Where one turn sends some rows of the set: a few examples, then the rows asked:
lop: [  3  -8   7  -2   3 -10  -1   6   4   9  -3   7   2 -10   2  -7   3   5
  22  -6  -7 -11 -10  -2   1 -19 -14]
Losu: [  2 -10 -10 -11 -10   3  18   4   9  -3   5  -8  -1 -11   2  -9  -1  -6
  25  -8  -5  -3 -12 -12  -3  -2  -4]
Dugo: [  8  -9   0  -1 -11 -10   7  -7  -1 -12  12 -13  -9  14   9  -6  11  -5
  20   6   1  -5   3  19   7 -13  -2]
gug: [ -5  -3  -1   4 -13  -7   4  -9  -2  -2  21  -2   4  12  -3 -10  11  -9
   6   4  -7 -13  -5  16   6  -8   4]
Suvo: [ -5  -4  -3   3 -14  -6   4  -9  -1  -3  23  -1   5  11  -4 -10  12 -10
   8   4  -6 -13  -5  17   6  -6   4]
Lefo: [ -5  -4  -1   4 -13  -7   4  -9  -2  -2  21  -1   4  11  -4 -10  12  -9
   8   4  -7 -13  -4  18   6  -8   4]
gefos: [ -5  -3  -1   4 -14  -7   5 -10  -1  -2  21  -2   4  13  -3 -10  10  -9
   5   5  -6 -13  -6  15   6  -7   5]
Kosu: [  5  -6   5   1   2 -11   5  -1   8   9  -5   0  -3  -3   4  -8  -7   9
   8  -1   1 -14 -18 -10   1 -15  -6]
zekof: [  1  -8  -5  -6  -8  -2  18   1   9   0   0 -10  -6  -5   6  -9  -8  -1
  12  -6  -2  -6 -18 -16  -3  -4   0]
ser: [  5  -9  -4  -8  -2  -2   5   6   8   2   5   6   7 -15  -4  -8   6  -1
  34  -8  -7 -10  -6  -2   0 -11 -15]
ras: [ -1  -7   4  -3  -3 -10  10   4   4   7  -6  -7  -7  -4   9  -7  -5   2
   8  -6  -6  -5 -18 -11  -2 -14  -5]
raloz: [ -4  -3  -3   4 -14  -5   6 -10   0  -3  22  -2   4  12  -4 -10  10 -10
   7   4  -6 -13  -5  15   6  -5   6]
mabi: [ 10   0 -11   2  -1   7   9  -2   6  -7   9  -1   3   8   2 -12  -7   8
  20   2   7 -26 -15 -13   2  -6  -3]
nere: [  6   0   2   4   5  -3  -5   7  -5   2   1   8   4   5   4  -9   3  10
  23   0  -4 -23 -10  -1   3 -21 -14]
ruf: [  7  -2  -6  -2   2   4  -1   7  -2  -5   8   8   8   0  -1 -10   7   4
  35  -3  -5 -22  -5   0   1 -15 -15]
Zet: [  7   1  -1   6   4  -1   2   1  -1   0   2   2   0  10   6 -10  -6  12
  13   3   3 -26 -16  -9   2 -16  -6]
Sofon: [ -1 -11  -4 -11  -7  -2  10   9   4   0   3  -2   0 -13   1  -7   6  -7
  30 -11 -12  -2  -8  -5  -3 -10 -11]
tovu: [  8  -6  -6  -2  -4  -2  14  -5  15   2   3  -4  -1  -5   2 -10 -11   5
  13  -1   6 -14 -18 -16   0  -4  -1]
rulum: [  8  -9 -12  -8  -7   4  14  -1  15  -3   9  -1   5 -12  -4 -10  -3  -1
  29  -5   1 -11 -10 -11   0  -1  -7]
kosof: [ -3  -9   5  -7  -3 -10   5  10   0   7  -5  -1  -4  -9   5  -6   4  -1
  20 -10 -12  -3 -12  -4  -2 -17 -12]
fek: [  9  -9  -3  -1 -13  -9   9  -8   1 -13  13 -14  -8  15   9  -6  10  -5
  19   6   2  -6   2  17   7 -10   0]
Ruma: [  8 -10  -2  -2 -12  -9   8  -8  -1 -13  13 -13  -8  14   8  -6  11  -6
  21   6   1  -5   3  18   7 -11  -1]
dulup: [  8  -9   0   0 -11 -11   7  -8  -1 -11  11 -13  -9  15  10  -5  10  -4
  17   7   1  -6   2  18   7 -13  -1]
Pil: [  9  -9  -1  -1 -12 -10   9  -9   0 -12  12 -14  -9  15   9  -6   9  -4
  17   7   2  -6   1  16   7 -11   0]
mirob: [ 10  -2 -14  -3  -2  10   7   2   4 -10  13   3   8   1  -2 -12   1   3
  33  -1   1 -23  -8  -7   1  -6  -8]

Kosu turns into rulum
Pil turns into Ruma
Lefo turns into gefos
Where do these go?
ras turns into Losu
mirob turns into nere

Where one turn sends some rows of the set: a few examples, then the rows asked:
Tev: [ -2  -7 -19   3  -8  -2   7  -7  13  -1   0  -4 -16 -11  16  -3 -18  -5
   7]
Dis: [ 15  -1  -2   6 -12  -4  15   3   7   1   0  -9 -18 -13  11  -1   2   9
   7]
Dinil: [-10  -4 -13  -2  -5  10   2  -5  19  -6 -10  -6 -18 -12  -9   1  -8   1
   3]
zege: [ -6   8   2   9  -9  -2   4   2  10  -2  11  -3 -17 -14  11  12  -4  -5
  15]
pul: [  7 -12   2   9 -12  -6   2 -16   6   4  -2  -5 -16  -1   6   7 -14   6
   2]
benab: [  3 -12   0  -2   4  -4  -3   4   2   3   2  -1 -15 -19   0  14 -18   5
  -4]
ledap: [  3  -6  -8  -4 -12  -3   0   8  12   8   6   3 -25   2  -9   3   6   0
   8]
Donev: [ -2   1  14   9  -5   0  -1   4   6   2   2  -6  -5  -9  -9 -15  -3   2
  -2]
muk: [  5   1 -17   6   3   6   1  -2  19   2  -5  -5  -4  -2   6 -13  -4   6
   6]
kosoz: [ -5  -3  -2   7   3   3   8   6  16   9  12   3 -19   6   0   0 -13  -7
 -10]
sofet: [ -7  -3 -11  11 -11 -12   8  -4   6   8  -1 -12 -21  -1   7   1  -7  12
   1]
Lepo: [ -5 -12   1   8  -6   7   8  -1   8   6  13  -7  -8 -14   1  -2   0 -16
  -4]
Bolu: [  7  -4 -12   9  -3  -1   6  -3   7   2   6 -10 -16 -13  11  -7   8  -7
  -6]
Zur: [ -1   6   5   1   2  10  -1  15  14   0  12   9 -14 -10   1  -4  -4  -2
  -3]
zovep: [ -2  -1 -17  -7  -3   9  -1   0  17   6   9 -10 -10 -14  -5   3  -2  10
  11]
maku: [ -9  -9   3   9   2  -5   6   9  13   4   3  11 -14  -8  -8  -1 -22  -5
   3]
rik: [  3   3 -14   7  -5  -3  17   8   5   4  -6   1 -17  -4 -14   3 -10  -4
  -2]
dadu: [ -3  -5  -2  11 -10  -2   9   3  26  14   0  -2   2 -17   1   0  -6   7
   0]
lekil: [  5   4   2  12 -12   7  -2  14   4   6  -3  -1  -2  -4   0  -1  -6  11
  -3]
Zed: [  4  -2  -3   5  -9   1  -9  -1   4   3   1   3  -3 -15  -6 -13  -4   4
  17]
dosi: [ -5  -1  -8   4   4  13   6   4  -3  14  10  -2 -12 -10   9   2  -6  -9
   5]
dinal: [  9  -7   8  12  -1  -7   3  12  11   1   9  14  -9 -11   4   4  -8  -3
  -5]
tulun: [ 10  -9 -10  -4  -3  -2  -5  -3   6   0   0   4 -19 -10  16  -9  -5  11
   4]
tis: [ -1 -11   2   6  10  -4   5   3  11  11   2  -7 -26 -12  -2  -8  -6  14
   2]
Nalus: [  8  -7 -16   7  -7  -4  -3  -1  13 -10  -6   5 -12  -3   0   4  -8   5
  14]
Mut: [  2 -14  10  -4  -3  -4  -1 -10   4   5   7   3 -14  -8  -7   6  -5   1
  -8]
rufak: [ -8   0   1   9  -9   4  12  -2   8  -9   2   2 -20  -8 -17   3  -4  -4
  -1]
safo: [ -5 -13  -7   0  -3  -4   0   2  11   8  -9  -1  -5 -15  -2   4  -2   4
  21]

Lepo turns into rufak
lekil turns into dosi
Where do these go?
Zur turns into kosoz
Zed turns into Bolu
muk turns into Tev
Dis turns into zovep
tis turns into dadu

Where one turn sends some rows of the set: a few examples, then the rows asked:
Fab: [  9  14  -7   1  -4  10   9   6  -8   2  -4   4   3   3  -5 -14   0   0
   0  -5   1  -1 -12]
bibo: [  1  -6  -5   2  -2 -14 -12   4  -9   8  11   3   0 -15  -4   3   0  -3
  -8   7   0   2  -8]
gafe: [-14   0   7   4   0  12  -3  -1   2  -7   4  -2  -4 -13  -6   0   0  11
  -3  -8  -8   9   4]
nef: [ -3  -5   7  -6   7  -2   0 -16   1  -7  -3   3  10 -13  -3  -3  12   1
   5 -10  -6   2   4]
sopag: [-14  -3   5  -1  -1   1  -5 -13  -2 -10  -1   0   0  -7  -8  -3   7   8
   0 -11  -8   5   6]
guvab: [ -3  -1   6  -3   5  13   6   4   2 -14   4  -8   1 -27  -4  -4  -3   7
  -2  -4  -3   8   2]
setir: [-12   3   3  -1   2   3  -6 -12   2 -12   1   4   4  -8  -8  -6   6   9
   3 -10  -5   8   4]
lebe: [  0   2   5  -9   4  14   8   7  -2  -2 -18  -4   4 -11  -3 -11   9  -7
 -16  -2  -4  -9  -9]
vunu: [  5   4 -15   1  -3 -10   2  11 -12 -11  12  -3   1 -15  -8  -1  -6  -4
   0   2  -3   0 -11]
Bidi: [  2   7   4  -9  -2   9   5  10 -12   2 -11  -4   0 -11   1 -15   5  -7
 -18  -6  -8 -13  -1]
zap: [-14   1   7   2   3  15  -2  -1   1  -9   2   2   1 -15  -5  -3  -3  11
  -3  -7   0  12   1]
pelus: [ -1   8  -3   0  -4  10   8  14 -21  -1   0   1   1  -2   0 -11   1  -2
  -5  -3  -6  -7 -14]
zusof: [  3   4   2  -5   3   8   5   7  -3   9 -20  -4   8 -10  -4 -11   5  -5
 -16  -6   6  -7  -2]
mim: [  4  -5  10  -8   5   6   8 -11   3  -1  -5   0   8 -17   3  -4   4   1
  13  -6  -7   1  -3]
popo: [ -2  12  -2   3  -9  -5 -11  -5   9   8   1   3  -5 -13  -5  -5 -11   3
  -1   5   1 -10 -10]
dufa: [  5   1   6  -7   4  11  11  -4   5 -10   0  -6   1 -24  -2  -9  -2   4
  11  -4  -9   3  -3]
Vulor: [  0  11  -6 -12  -6  -8  -6   0   1  -6 -12  -3  -2  -9  -5 -16   2  -6
 -13 -11  -5 -12   3]
nukef: [ 13   5 -12   4  -4  -5   6   6 -12 -14  13   0   8 -12 -11  -4   5  -3
  -7   0   2  -3  -5]
tovi: [  5   8  -6   0  -4   6  11  12 -14   2  -1   4   4  -4   3  -8  -3  -6
   5  -5  -3  -4 -17]
zodub: [ -2   2   4  -1  -6   5  13   8  -4   0 -13  -3   2  -9   7 -18   7 -11
 -17  -2  -3 -12   0]
Vopob: [  7  -6   4  -6   3   9  12   2   3  -8   6  -4  -3 -24   1  -9   2   7
   9  -4 -11   4  -1]
Daka: [  3   4  -1  -7  -6  -9 -17  -2   6  15   2   2  -8 -14   0  -7  -5  -3
  -7   4  -6  -3  -3]
Sode: [  7  -9   8  -9   1   5  11 -10   0  -1  -3   1   2 -16   4  -9   7   4
  12  -6  -8   1  -2]
litu: [ -5   9  -2  -6  -9  -5 -16  -2   7   9  -4   4  -6 -11  -1  -7 -12  -2
 -10  -4   0  -3  -4]
Gideg: [ -4  -4   7   1   3  14   6   8   3 -10   7  -6  -3 -24  -3  -2  -1   8
  -2  -4  -9   8   2]
Febe: [ -4 -10   7  -6   1  -1   2 -16  -5  -3  -6   2   4 -11  -1  -5  12   3
   5 -11  -6   1   3]
Geteg: [  3   6   0 -12  -2  -2  -6  -5  10  -8 -13  -5  -5 -17  -7 -14   6  -4
 -13   1  -9 -14  -2]
did: [  1   1 -11   4  -2  -6   0  10 -21  -7  13   0   1  -8  -8  -4   2   1
  -2   4  -3   0 -13]
Biz: [ -4   8  -5   7  -6   7  16  10 -10  -4  -4   1   1   0   4 -16   2  -5
  -3   1  -3  -5 -11]
Gadad: [  2   8  -6  -2   1  17  11   8 -10  -6  -4   1   1   2  -6 -11   2  -2
  -2   0  -5   2 -18]
tibo: [  4  -2   1   8  -4  -3  -3   4  -3   6  10   5   9 -19  -1   8  -4  -4
 -11   6   8  -4  -8]
pavaf: [  5  -1 -12   1   0   0   2   3 -12 -16  12   1   4  -6 -12  -1   4  -2
  -6   6  -2   6 -13]
podet: [ -2   0 -14  10  -4  -9  11   9 -11 -10  10  -4   1  -7  -5  -8   4  -4
  -3   8  -2   0  -9]
Seda: [ -2   1  -3   2 -10 -11  -8  -5  11  10   1   0  -8  -7   3 -11  -7  -5
  -8   8  -1   1   0]
sol: [  3   3   0  -9   0   3   8  10 -12   0 -14   1  10  -9   4  -9   7 -12
 -13 -11  -1 -11  -5]
sud: [  6  10   0 -13  -6  -4  -8   0   2   3  -8  -5  -8 -15  -2 -18   2  -6
 -13  -3 -12 -13   4]
Vod: [  1  10  -5  -6  -2 -10  -6  -1   6  -3 -11  -9  -2 -18 -14 -14   4   0
 -13  -2   0 -14   2]
Zubu: [  2  -9   0   0  -1  -4  -9  -4  -1   0  11   6   4 -14  -3   7   0  -5
 -13  10   3   4  -9]
Niv: [ -2  -4  -4   1  -2 -10 -10   8  -3   5   7  -1   1 -22  -2   7  -9  -6
 -14   4   6   3  -4]
Mifu: [  2   6  -1  -5 -10  -9  -1  -3   8  -3  -8  -6  -6 -11   1 -21   4  -9
 -16   1  -6  -9   8]
Ronev: [ -4  -8  -6   9  -3 -13  -2   4  -1   6   9  -1   1 -11   1   0  -2  -6
 -10  12   4   5  -4]
nivo: [  1   4   2  -6  -7  -2 -15 -11  15   4   1   6  -5 -12  -2  -5  -5  -2
  -5   7  -5  -5 -10]

Sode turns into Vopob
Mifu turns into zodub
zusof turns into Fab
Where do these go?
Bidi turns into pelus
Gadad turns into pavaf
zap turns into setir
sol turns into tovi

Where one turn sends some rows of the set: a few examples, then the rows asked:
buva: [  6  10 -17  -8  -9  -7   1   4  13   0   6   7   0  13  -2  19  -1  -3
  -8   3  -2   0  -5]
Pado: [  8   4 -14  -2  -8   7   1   6  28  12   1  -6   3   1  24  -3   2  -8
   2  -3 -17  10   3]
Zutu: [  7  11 -13  -3  -5   5  -2  21  12   8   5   2  12  15   9  12   8  -7
  -3  -6   2   7  -1]
Fuve: [ -3  -4 -21   9  12   5  -2  -8  15   1  -2 -11   7  13   7  11   3  -6
   6  -2  -8  14  19]
badet: [ 11  -3 -17   4  -1   2  -5   5  16   8  11  -5  13   7  -6  11   3 -14
 -11   7  14   4   0]
vufe: [  3   2 -20  -2  -5 -12   0   4  10   9   3   5  12   6   5  14   3  -5
 -15  -2  -4   3  -3]
zumev: [  7   1 -16   5   2   2 -10  12  12  13  10  -7  15  14   6   8  11 -11
  -8  -5   8   7   1]
nikod: [ 15   8 -13  -1  -2   5   0   8  23   1   9  -6   5  19  -3  14  -3 -13
  -9  13  12   5  -4]
Nakav: [  8  -4   0  -2   0   7  11   5  17   2  -5 -13   9   5  -3  -1  -5   0
   4  -8 -10  -8  12]
zinur: [  8  -4   2   2   6   8   4   3  19   3  -1 -21   5  14   0  -1  -2  -1
   3  -8 -11  -8  12]
vasu: [  7   3 -18   1   2 -13   0  -2  19   6   4  -5  10  16   6  14  -2  -9
 -22  10  -3   3  -6]
nime: [ 10  -6 -16   5  -2   6  -7  -9  31  12  10 -15  -2   0  11  -2   1 -13
   0   5  -6   7   4]
Nuneb: [  2   6 -18   2   6   5  11  -1  21  -5 -11  -5   8  16  13  12  -6  -4
   4   4 -15  16  15]
tadot: [  8  -3   1  -1   2   8   7   2  20  -1   0 -17   3  10  -6   0  -6   0
   5  -5  -8 -10  11]
Demim: [ 14  13 -12  -4  -4   4   6  18  22   3   1  -1  12  19   8  12  -2 -10
 -11   7   3   8  -4]
Loku: [ -3   3 -20   2   3   6   4  -1  12  -2  -6  -1   8  10   9  13   1  -2
  12  -6 -12  14  18]
pogif: [  9  -3   2   2   6   6  10   3  23   2  -5 -20  10  13   3  -2  -6  -2
  -2  -3 -12  -6  10]
vip: [  1  -6 -23   7   7   4   5 -12  19  -3  -4  -7   7   6  -1  12  -6  -7
   3   7  -4  12  18]
lufo: [ 12   8 -11  -5  -9  10   2   2  33   5   4  -9  -8   8  17   1  -4  -8
   5   6 -13   8   0]
Pobaf: [  3   4 -18   2   6   8   6  -8  22  -9  -4  -7   0  17   2  16  -8  -5
   7   9  -6  12  15]
kogab: [ 13  -1 -15  -2 -10   7   3  -7  34   5   6  -7  -4  -2   7   0  -8 -11
   0  12  -6   7   1]
zife: [  6  -3 -16   1  -8   7  -8  -1  23  13   9  -8  -1  -4  13  -2   6  -8
   8  -6  -9   8   5]
vovi: [  5  10 -15  -2   3  -9  -5   5  15   6   6  -6   4  27  12  15   5  -5
 -13   0  -9   4  -6]
Virig: [  8  -7   0   2   3   5  11   1  20   3  -5 -17  12   4  -2  -2  -7  -2
  -2  -4  -9  -8  11]
tevod: [  4   4 -18  -2  -1  -8 -11  -2  11   5  13  -4  -3  19  -2  17   6  -5
  -8   0   1  -1  -4]

buva turns into vasu
nikod turns into badet
Where do these go?
kogab turns into nime
Nakav turns into pogif
Pobaf turns into vip

